a = [103, 98, 34, 92, 91, 85, 131, 132, 128, 136, 84, 105]
a[0] => 103
a[2] => 34
a[7] => 132
a[6] => 131
a[10] => 84
a[5] => 85

X =
[[81, 101, 82, 102, 155, 134, 79, 101, 84, 77, 105, 145],
[93, 94, 73, 76, 83, 111, 42, 78, 81, 43, 79, 75],
[83, 86, 139, 124, 76, 66, 146, 106, 89, 109, 118, 75],
[79, 92, 93, 94, 112, 94, 118, 85, 84, 86, 88, 91],
[100, 142, 116, 114, 80, 93, 78, 107, 100, 93, 103, 101]]
Rows and columns are counted from 0.
(0, 0): 81
(4, 6): 78
(0, 4): 155
(3, 10): 88
(4, 3): 114
(4, 10): 103
(2, 10): 118
(2, 3): 124
(4, 5): 93
(2, 1): 86
(0, 6): 79
(0, 11): 145
(1, 9): 43
(3, 6): 118
(4, 0): 100
(3, 11): 91
(1, 3): 76
(0, 8): 84
(1, 2): 73
(4, 7): 107
(0, 10): 105
(1, 10): 79
(0, 3): 102
(1, 1): 94
(2, 8): 89
(0, 2): 82

grid = [125 118  76  68  87 151  38  77  76]
grid[0]: 125
grid[7]: 77
grid[-8]: 118
grid[-5]: 87

W =
[[135, 67, 108, 134, 69, 70, 109, 90, 135, 67, 91, 111, 112, 128],
 [85, 99, 117, 84, 98, 98, 109, 88, 87, 99, 89, 117, 115, 113],
 [48, 120, 125, 47, 117, 115, 90, 105, 53, 122, 105, 123, 117, 86],
 [99, 93, 113, 97, 93, 93, 127, 71, 97, 92, 73, 115, 114, 131],
 [84, 100, 116, 83, 99, 99, 110, 88, 84, 100, 89, 119, 116, 113],
 [134, 56, 112, 134, 60, 60, 42, 155, 142, 64, 154, 114, 114, 78],
 [85, 96, 119, 84, 95, 95, 88, 109, 89, 98, 109, 118, 115, 97],
 [62, 105, 124, 61, 104, 103, 57, 137, 68, 112, 136, 124, 119, 66],
 [61, 106, 123, 60, 105, 104, 56, 138, 66, 112, 137, 125, 119, 65],
 [33, 132, 125, 31, 128, 127, 107, 88, 35, 133, 89, 126, 119, 95],
 [93, 96, 115, 93, 95, 95, 122, 76, 94, 95, 77, 115, 114, 126],
 [76, 102, 118, 75, 102, 101, 95, 101, 78, 105, 102, 120, 116, 99]]
Rows and columns are counted from 0.
(0, 0)	135
(8, 0)	61
(6, 3)	84
(8, 4)	105
(9, 11)	126
(8, 9)	112
(4, 4)	99
(11, 6)	95
(8, 2)	123
(2, 11)	123
(0, 3)	134
(6, 0)	85
(7, 9)	112
(7, 11)	124
(6, 8)	89
(10, 9)	95
(4, 9)	100
(6, 6)	88
(10, 12)	114
(1, 10)	89
(10, 11)	115
(5, 9)	64
(1, 13)	113
(7, 5)	103
(1, 9)	99
(5, 11)	114
(0, 10)	91
(7, 7)	137
(11, 9)	105
(1, 5)	98
(11, 0)	76
(10, 2)	115
(5, 1)	56

arr = 122	112	67	122	112	117	162	147
arr[0] => 122
arr[7] => 147
arr[4] => 112

x =
[[ 86  99 160 115  92  94 112 152]
 [122  74  78 110 105  72  74 122]
 [ 94 129 118 138  58  69 140  52]
 [ 44  81  83 121 133 126 104  74]
 [117 128 117  66  90 127  76  88]
 [126 107  82  68 115  95 136 115]]
Indices start at 0.
row 0 col 0	86
row 5 col 4	115
row 4 col 0	117
row 0 col 3	115
row 0 col 5	94
row 4 col 5	127
row 2 col 3	138
row 5 col 3	68
row 5 col 0	126
row 1 col 7	122
row 5 col 1	107
row 0 col 1	99
row 1 col 0	122
row 0 col 6	112
row 3 col 5	126
row 0 col 2	160
row 4 col 7	88

A = [76, 153, 90, 104, 112, 106, 110, 91]
A[0]: 76
A[6]: 110
A[7]: 91

m = [165, 142, 162, 88, 43, 34]
m[0]: 165
m[5]: 34
m[2]: 162
m[4]: 43
